(in the rows, 128 means zero)
T: a few groups of rows, each row roughly a mix of its group's hidden directions
T (164 x 12)
[[150  93  79 130  90 107 140  86 167 122 107 152]
 [125 137 120 117 121 162 109 127 211  89 120 142]
 [147 140 138 139 160 152  84 170 176  91 108 146]
 [109 128 119 107 121 143 190 110  76 172 143 113]
 [135 147 153 157 107 152 137  97 182 157 101  84]
 [133 133 144 160  83 151 111 131 167 136 108  63]
 [125 121 179 140 154 142  71 171 141  94 112 131]
 [133  80 135 135 141  87 163 106  76 144  90 120]
 [ 92 129 133 142  89 102 139 106 112 150  54 127]
 [158 131 130 121 105 165  95 172 100 105 182 144]
 [111 173 115 130 154 125 172  77  92 155 101 133]
 [136 132 166 102 159  99 116 162  80 105 173 146]
 [126 102 114 136 152  80 171 103  95 130 132 183]
 [126 158 140 129  78 144 138 167  75 154 165 117]
 [118  98 115 132 148 116 149 101 160 111  49 132]
 [ 84  96 131 104 128  99 127  96 152 118  73 165]
 [ 80 157 145 139 124 138  72 151 179 148 124 121]
 [121 153 116 117 109 117 109 134  86 140 116 209]
 [132 108 102 131 121  74 184  85 108 130 123 158]
 [127  79 123 119 132  69 116 124 129  86 157 168]
 [116 133 183 129 122 186 127 145 103 148  82 108]
 [119 109 107  69 125 157 122  92 111 110  80  97]
 [162 143  95 133 109 170 164 140  97 100 163  90]
 [144 133 128 105 106 167 156 131  77 128 187 101]
 [ 86  97 167  95  89 107 103 169 127 146 105 131]
 [ 99 138 151 135 139 168  94 114 152 158  77  87]
 [164  94 103 121  84 116 151 101 136 125 160  74]
 [ 92 161 155 118 125 154 115  88 160 189 126 123]
 [122  85 109 140 157  90 133 110 153 110  70 161]
 [149 106 124 148 101 162 123 146 133 104  87  61]
 [ 99 122 177  98 127 175 113 155 101 158 157 153]
 [145  95 140 151 132 121  86 172 138 111 107 190]
 [109 164 133 111 107 170 152 118  92 181 166 118]
 [122  66 139 108 112 137 167 131  97  85  97 106]
 [116 121 140 130 146 134  62 135 183  88 138 154]
 [111 144 150 123 138 166  84 158 187 141 142  94]
 [ 98 139 156 139  99 143  64 123 172 142  94 117]
 [110 125 116 137 157 111 177  77 135 150  72 134]
 [140  88 126 118 140  92 186  96 112 133 114  80]
 [155  73 129 118 141  73 166 125 106 108  94 130]
 [134  98 149 132 123 112 167 161  58 160 126 115]
 [144  62 115 107 135  97 174 101 100 114 110 118]
 [123 171 151 156  77 134  72 159 112 125 132 144]
 [125  90 116 141 122  82 166  77 145 120  99  93]
 [131 119 150 143  97 126 124 101 155 149  81  60]
 [140 198 131 152  98 182 122 153 124 145 132 133]
 [130 159 139 123 109 134 153 146  56 152 175 120]
 [ 67 116 120 109 170 104 155  79 112 114 114 132]
 [142  88 115 114 139  79 168  69 118 129 106 135]
 [136  80 122 115 142 141  81 131 135  84  84  92]
 [155 104 114  92 153 128 149 164  60 115 150 130]
 [112 118 139 135 159  82 130 116 147 105  56 153]
 [115 123 151 141 155 136 140 125 131 183  98  60]
 [ 86 141 105 109 174 141 147  85 158 142 123 174]
 [115 112 110 124 185 106 142  86 175 132  91 111]
 [111 114 171 128 183 139  90 147 149  85 101 121]
 [106 167 181 155 103 122 108 151 156 142  84 149]
 [158  99 130 120 104 118 197 120  87 151 119  98]
 [165 139 123 157 102 112  88 169 177 116 159 108]
 [134 120  99 138 124 130 111 122 203 105  75 141]
 [137  91 134 119 170  96 168  84 115 134 111  82]
 [ 99 114 152 100 165  91 174  89 118 166 118 131]
 [103 153 137 133 128 162  98 125 208 123 106 127]
 [104  69 149 108 118 112 132 121 148 121  62 143]
 [121 190 145 132 130 168 103 134 147 171 169 119]
 [131 150 140 126 137 173  83 141 198 116 123 109]
 [ 91 106 147 101 158 134  76 127 129 152 139  72]
 [182 109 112 142 113 104 168 104  82 146 107 158]
 [103 156 152 140 108 172  73 173 152 133 131 112]
 [130  79 147 133 164 114 125 127 161 110  67  98]
 [149 127 126 124 168 152 171 156 129 116 193 101]
 [121 149 158 121  95 163 128 161 103 170 165  84]
 [110 121 136 101 169 184 107 149 119 165 174 117]
 [147  85  77 125 123 110 149 117 146  94 109 181]
 [154  88 119 131 113 100 158 150  62 149 143 153]
 [ 89 134 106 108 119 107 184  85  98 126 121  90]
 [146  99 111 102 187 113 175 122 108 106 167 137]
 [154  72 103 140  80 101 149 123 114 145 108 167]
 [ 99 102 167 133 110 134 123 135 144 153  50 125]
 [104  98 156 144 121 116 126 116 142 164  55  99]
 [100 133 122 116 140 148 111 102 204 126 107  87]
 [160  67 122 117 104 139 163 150 117  80 115 104]
 [114 135 139 100 151 113  96 140  81 114 195 149]
 [140  59 119  93 123  93 126 112 120  79 112 123]
 [102 147 138 137 154 185  97 120 190 141 113 127]
 [123 177 146 109 158 137  97 109 153 162 181 109]
 [157 128 120 118 133 221 141 134 140 121 111 139]
 [105 149 154 148 141 162 120 109 179 139  78  91]
 [122 115 161 118 102 175  83 173 169 123 118 113]
 [136  63 125 145 138  83 129 127 142 117  73 146]
 [160 161 115 147 144 151 168 147 138 123 198 124]
 [131 121 146 116  83 159 131 175  84 136 180 125]
 [115 141 151 150  83 143  87 156 157 141 135  71]
 [ 96  62 160 108 110 119 107 149 114 115 109 168]
 [103 178 173 129 135 173  98 168 121 120 125 104]
 [112 186 139 141 158 160 155 109 145 146  74 127]
 [109 155 168 114 171 118 138 104 152 174 131  81]
 [178 144 112 131 128 107 171 131  78 158 167 116]
 [141 119 113 121 146  68 164  91  77 154 133 137]
 [159  88  94 120 120 125 173 144  84  98 150 159]
 [106 185 150 125 157 134 106 148 147 155 185 140]
 [119 140 140 108 135 124 126 146 122 122 200  64]
 [150 141  93 169  79 157 108 157 166 112 140 105]
 [135 133 164 106 118 156 112 174  94 125 193 129]
 [159 122 118 137 119 168  95 170 121  94 113  71]
 [148 140 157 144 100 155 103 188  93 150 159 109]
 [168 127  85 111 132 129 156 120 145  75 172 155]
 [ 83 143 129  93 151 164  98 136 186 142 153 124]
 [114 154 171 147 155 116 119 162  69 168 135 136]
 [ 86  99 159  89 165 117 118 126  89 108 120 170]
 [122 130 117 106 120 108 130 103  66 146 195 131]
 [108 169 138 147 155  98 107 147  87 151 132 185]
 [ 77 123 169 122 109 155 115 153 121 156  74 105]
 [139 145  81 104 124 126 155  86 139 137 194 118]
 [148  81 105 121 141  93 150  83 119 103  82 104]
 [123 107 164 134 112 168  98 145 157 137  71  91]
 [129 127  96 133  91 190 159 102 147 117 115  84]
 [153 137  96 101 157 132 147 116 119 125 174  61]
 [129 142 106 152 182  90 108 159 110 111 111 179]
 [141 126 105 118 119 147 131 175  81 108 160 186]
 [137  79 114 111 129 106 185  98  81 133 102 129]
 [134 174 168 156 104 161  86 145 122 137  86 147]
 [124 187 134 144 150 180  99 157 159 151 145 132]
 [143 141 142 137 101 105 147  93 123 168  82  72]
 [ 98 131 132 131 127 128 134  84 134 143  43 120]
 [160 102 104 115 178 143 103 139 142  72 161 120]
 [123 165 127 134 146 177 126 155 122 157 182 169]
 [118 146 134 114 176  85 154  88  88 162 117 149]
 [130  87 131 115 151  97 138 133  54 148 162 130]
 [160  99 121 126  88 179 172 154  98 138 143 107]
 [ 69 122 147  89 134 150 102 135 181 150 107 126]
 [112 107  73 123 165  86 119  89 116  89 123 142]
 [ 93 155 100 110 163  91 145  98 105 150 172 154]
 [133 146 115 136  97 155 127  76 170 155  75 132]
 [102  96 172  88 146 185 147 139 114 139 105 143]
 [104 182 145 127 147 155  66 155 147 136 141 149]
 [110 180 121 140 125 169 103 122 186 117 128 164]
 [130 119 123 108 152  94 197 104  92 150 143 155]
 [136 125 107 105 179 109 166 124  99 115 168 176]
 [171 118  83 148  79 108 149 115 132 137  97 168]
 [124 155 161 122 136 171  88 170 152 144 174 107]
 [154  79 109 140 115  90 170 124  95 132  86 153]
 [123 185 165 135 135 162  90 165 133 149 153 102]
 [ 90 177 142 144 135 146  71 167 148 126 132 104]
 [109 117 162  96 179  94 109 143  96  94 134 163]
 [ 97  96 136 112 154 101 131  88 155 116  64 139]
 [128 134 129 105 124 159  76 158 168 102 180 112]
 [ 99  98 115 137 112 131  70 167 125  96 144 171]
 [ 96 123 154 127 155 111  87 161 132  80 101 172]
 [134 107 113 123 131  82 175 107  61 128 146 141]
 [132 150 111 113 135 127 101 149 129 110 216 138]
 [151 131 107 106 188 118 180 116  95 120 148 158]
 [151 112 149 152 138 112 153 149  82 170 133  70]
 [155  90 103 127  93  92 177 101  92 127 117 151]
 [160  93 128 140 130 106 169 107  85 132  83  89]
 [ 87 167 169 139 122 138 114 111 162 174  92 112]
 [144 147 131 125 102 134  81 151  63 123 167 104]
 [146 162 109 144 108 103  77  94 161 125 145 175]
 [153 106 161 149 100 125 117 154  98 141  94  65]
 [148  94 118 151 132  71 130  90 135 114  72 143]
 [114  80 144 138 150  83 160 135  97 147  80 108]
 [124  76 130 118 148 122 159 128 127  92  60 141]
 [110  94 115 149  80 100 137 125 114  81  78 143]
 [123 136  98 168 118 137  72 167 174 108 125 148]]
one row of each group, then the others: which group is each in?
[112 183 129 126 145 123 105 138 133 144 177 187] | (26)
[110 194 118 135 130 181 102 120 148 141 164 112] | (94)
[126 160 120 137 135 101 157 143  77 162 182 154] | (123)
[144 145 122 105 139 150 184  90  76 148 158 114] | (31)

[151 144 117 136 188 117 156  82 161 118 123  87] | (26)
[123 115  86 136 160  73 128 110 139 103 129 185] | (31)
[136 132 106 152  89 167 138 109 183 162 105  95] | (94)
[142 104 146 153 104 110 120 115 163 103  60  95] | (123)
[100 110 103 139 147  98  89 124 155  72  93 153] | (94)
[147 146 102 115 157  97 103 100 129 114 159 196] | (26)
[133  92 115 147  75 145  88 168 135  89 129 101] | (26)
[142 151 132 132 111 119 182  89  99 189 123 111] | (94)
[137 121  69 161  79 148 123 143 124  79 138 116] | (94)
[ 78 141 130 119 187 138 120 105 130 183 145 116] | (123)
[108 110 116 134 152 139  99 133 175 105  87 188] | (31)
[125 191 149 159  92 171 118 149 157 147 125 115] | (94)
[157  65 146 132 112 159 109 141 119  90  95 159] | (123)
[133 173 153 178 121 160 108 136 126 164 103  85] | (123)
